In the data rows, the value 128 means zero.
Here are some points, each followed by its number:
[117 114 133  83 109 166 175 101 138 165  88  92  83 169  79  85 166  86
 100  83 116 171 116 137  96 196  83 190 169  76 159  99] 0
[119  65  51 102  63  86  35  75 123  17  95 114 102  55 106 110  44  75
  80 111  59  14  67  76 108  53 103  36  57 104  18  89] 1
[115  67  88 110 105 151 165  93 130 164 102 117 115 161 113 124 128  84
  93 117  78 158  69 132 121 160 113 177 167 111 147 123] 2
[119 127 123 151 123 125 112 126 127 116 147 126 130 123 139 140 123 120
 141 134 126 123 124 126 127 122 136 124 118 141 122 128] 3
[116  75  54  99  67  75  33  86 122  30  88 109 108  40 101 112  46  77
  74 100  69  28  70  71 108  35 106  27  41 102  26  92] 4
[114 180 179 152 172 133 130 207 150 128 142 147 179 132 143 167 138 196
 145 141 179 131 158 135 121 136 143 127 131 141 152 164] 5
[210 150 157 154 180 126 127 146 179 126 162 188 170 132 163 183 134 134
 168 168 160 130 180 134 193 125 167 130 130 167 126 188] 6
[ 85 160 154  93  96 121 130 109 130 132 106 103 120 133  98 108 149 182
 105 101 159 136 127 141  84 123  83 121 133 100 148  79] 7
[175 129 130 138 158 126 131 129 125 128 143 107 129 127 126 196 125 135
 161 120 128 126 148 124 179 122 155 125 131 124 127 181] 8
[133 124 127 168 132 125 128 125 141 121 165 201 164 126 190 131 123 125
 137 196 124 123 128 123 131 123 150 128 128 188 120 135] 9
[114 105 121 105  80 152 166  81 114 168  87 113 120 169 101 124 166 111
  88 100 122 165  94 174 116 172 121 166 170 104 160 116] 10
[ 86  91 103  85  98 129 116 112 131 123  71  85 115  97  86  91  99 107
  75  83  92 127  90  64  90 117  91 134 100  86 118  87] 11
[ 90 184 172 131 151 124 151 181  79 151 137 120 140 159 124 129 161 204
 148 123 178 155 148 168 113 128 126 131 151 122 168 131] 12
[109 180 177 145 174 126 137 204 134 127 145 138 171 135 143 157 144 203
 145 133 180 134 159 139 116 129 145 123 134 143 151 163] 13
[125 131 127 184 131 124 117 135 131 117 178 128 133 125 163 137 127 124
 167 152 130 124 137 129 146 123 170 123 118 164 122 135] 14
[115 116 128 101  78 146 163  81 114 165  88 115 123 169  96 125 168 117
  89 100 129 165 100 177 118 169 119 160 162 102 160 112] 15
[134 129 128 166 139 129 119 134 193 117 164 155 186 120 150 154 123 124
 164 141 128 120 133 125 156 130 175 121 118 151 122 146] 16
[ 82 162 157  95 107 121 131 119 136 125 107 105 118 130 102 100 146 182
 103 100 160 134 130 135  79 121  85 120 131  97 144  79] 17
[ 90 159 153  94  90 123 133 102 126 137 101 104 123 137  98 114 153 176
 102 101 159 142 125 148  87 127  87 123 133  97 151  83] 18
[123 122 124 162 130 127 114 121 130 110 155 127 131 118 148 144 122 125
 143 135 124 119 124 121 125 124 147 126 121 144 121 136] 19
Which two points above are nearest to each new point by angle? Their numbers follow each, nearest first.
[131 124 128 178 130 132 119 123 158 116 163 211 189 122 186 134 119 126
 144 182 124 117 122 122 131 128 160 132 129 183 125 134] >> 9 16
[127 124 124 164 127 124 128 125 132 132 158 183 143 127 190 133 122 125
 133 204 122 124 128 123 130 125 137 126 127 189 124 129] >> 9 14
[163 128 129 143 153 122 130 130 154 125 152 110 144 125 131 187 128 133
 164 125 125 124 147 122 177 121 165 120 125 130 123 171] >> 8 6
[181 132 137 131 162 127 129 134 100 132 133 109 118 133 119 192 125 131
 157 119 130 130 150 128 179 125 141 130 130 117 129 184] >> 8 6
[108 106 125  79 106 162 164 103 134 162  85  83  81 159  81  84 160  89
  96  85 109 162 113 121  94 185  83 187 161  82 149  94] >> 0 10
[130 124 127 174 128 130 117 124 147 119 167 206 178 125 188 131 121 126
 142 190 123 122 127 124 132 124 154 130 126 190 123 134] >> 9 16
[158 130 131 182 147 128 134 137 127 133 176 134 130 128 176 119 126 135
 180 170 130 124 162 126 181 128 191 125 129 175 127 134] >> 14 6
[185 135 133 124 166 126 131 142  73 131 131 110 105 133 116 173 128 130
 150 115 133 130 158 129 169 125 135 129 132 120 126 183] >> 8 6
[130 126 126 163 130 124 128 127 136 126 164 192 153 128 189 130 125 124
 137 202 124 126 129 127 132 121 145 124 127 190 120 133] >> 9 14
[121 125 120 138 124 125 129 129 126 133 141 141 116 125 162 131 125 121
 128 177 121 124 130 125 127 124 125 119 123 161 119 125] >> 9 14
[197 139 145 165 166 126 136 134 148 134 166 168 149 135 169 147 129 134
 178 174 144 131 175 131 204 125 179 128 133 171 128 162] >> 6 16
[151 146 149 116 165 137 122 174  73 129 111 120  95 129 108 109 125 122
 135 110 147 127 158 133 130 136 112 135 128 108 129 146] >> 12 13
[139 127 125 161 140 125 117 133 190 121 162 139 177 118 147 161 125 127
 163 139 126 117 135 123 161 128 175 121 120 149 123 151] >> 16 6
[ 88  87  95  84  98 116 107 108 124 110  72  85 116  80  90  91  91 113
  70  82  88 115  90  55  87  97  97 118  88  90 107  88] >> 11 4
[209 144 152 160 175 127 133 136 165 130 166 180 160 133 168 165 131 131
 173 171 152 130 178 135 200 126 173 130 133 168 126 178] >> 6 16
[122 125 123 135 124 126 127 128 129 131 137 139 117 123 153 129 121 122
 125 165 120 121 128 126 126 126 125 123 122 149 122 125] >> 9 14
[181 136 135 120 166 126 129 147  65 133 126 109  99 132 116 162 127 129
 147 114 134 130 158 131 164 125 128 131 134 120 124 177] >> 8 6
[127 126 121 155 129 123 129 128 129 131 158 173 133 126 187 130 125 122
 132 203 123 126 132 124 129 120 136 121 128 187 118 130] >> 9 14
[174 144 145 118 170 129 131 162  69 126 118 121 101 133 111 137 128 121
 142 108 141 131 159 134 150 130 124 133 130 108 126 167] >> 8 12
[127 121 121 149 127 126 132 126 130 131 147 157 123 122 179 132 122 123
 125 193 118 123 129 121 124 125 133 122 127 175 123 128] >> 9 14
[131 130 128 170 134 129 115 134 193 116 162 164 191 118 154 150 121 125
 161 147 126 117 129 124 149 131 174 124 121 155 126 142] >> 16 9
[117  67  82 107 109 145 162  97 130 157 110 118 116 157 113 121 124  81
  98 117  76 154  69 126 122 149 112 165 159 109 139 125] >> 2 10
[123 123 121 145 125 128 130 126 129 135 144 148 118 122 172 134 119 124
 124 189 119 122 129 124 124 128 127 124 126 168 125 124] >> 9 14
[202 142 148 164 167 126 134 136 157 134 162 175 154 136 168 156 129 133
 177 174 148 131 176 133 204 126 174 131 133 169 128 165] >> 6 16
[139 131 130 186 140 125 126 138 126 121 182 129 131 125 171 123 128 128
 174 162 129 123 151 127 161 125 186 121 123 173 123 133] >> 14 19
[140 151 151 111 165 133 125 179  83 125 110 120  94 128 107  95 125 125
 132 108 150 125 158 134 121 140 109 133 126 106 127 136] >> 12 13
[123  63  65 109 113 134 151 100 124 148 122 118 115 132 119 120 105  79
 101 120  61 135  70 101 117 127 107 145 141 115 125 122] >> 2 11
[105  99 123  80 107 159 160 102 138 153  80  85  90 145  84  86 147  95
  88  81 102 155 108 105  89 177  86 180 153  82 146  97] >> 0 10
[128 128 128 174 131 131 113 132 189 118 163 175 194 117 159 144 120 124
 157 153 127 119 128 126 146 130 171 128 121 163 125 137] >> 16 9
[ 97 173 160 118 135 132 166 141  58 171 131 109 107 171 111 118 174 183
 142 112 166 169 141 188 110 142 111 146 171 111 178 118] >> 12 18
[134 123 128 172 134 130 125 123 146 117 164 206 172 122 192 133 121 128
 138 193 122 120 126 121 127 125 155 129 130 187 124 135] >> 9 16
[196 161 165 155 184 131 120 165 196 123 156 188 184 127 161 199 132 140
 158 161 171 129 174 133 174 133 156 131 126 161 131 197] >> 6 16
[144 129 128 185 143 124 129 136 124 125 183 127 126 125 175 119 129 133
 175 163 128 124 156 126 166 125 191 119 125 176 122 136] >> 14 19
[180 136 139 121 170 131 134 151  64 127 120 116  99 127 116 151 127 129
 142 108 135 125 158 128 153 131 127 132 135 115 126 175] >> 8 6
[150 133 131 183 144 126 130 140 126 127 180 134 131 130 173 117 129 130
 182 166 132 127 160 130 179 126 190 123 124 175 125 134] >> 14 6
[ 89 182 165 125 145 124 155 168  64 160 139 112 126 163 120 121 167 198
 148 121 177 160 148 176 113 127 120 132 154 123 168 124] >> 12 13
[105 173 160 110 131 132 172 133  55 177 130 105  97 177 107 110 182 169
 143 110 166 175 144 197 114 146 105 147 170 107 175 116] >> 12 15
[207 151 158 156 182 128 126 148 185 123 157 190 176 129 167 191 130 138
 161 168 160 128 179 132 186 130 162 133 131 166 129 193] >> 6 16
[164 131 129 143 151 125 127 130 140 131 149 104 134 128 128 196 126 133
 164 128 128 125 147 125 178 121 155 122 126 129 125 176] >> 8 6
[ 86  95 107  80  97 135 124 116 132 132  76  81 105 115  79  85 117 103
  82  84  97 139 100  75  94 131  86 146 109  86 123  84] >> 11 0
[182 135 133 128 161 125 131 140  86 133 131 105 110 134 116 184 126 130
 154 118 132 130 155 128 175 122 135 129 131 119 126 180] >> 8 6
[206 149 156 160 173 129 126 143 173 132 160 187 166 138 164 176 130 129
 173 174 159 135 174 138 202 127 166 132 129 166 128 179] >> 6 16
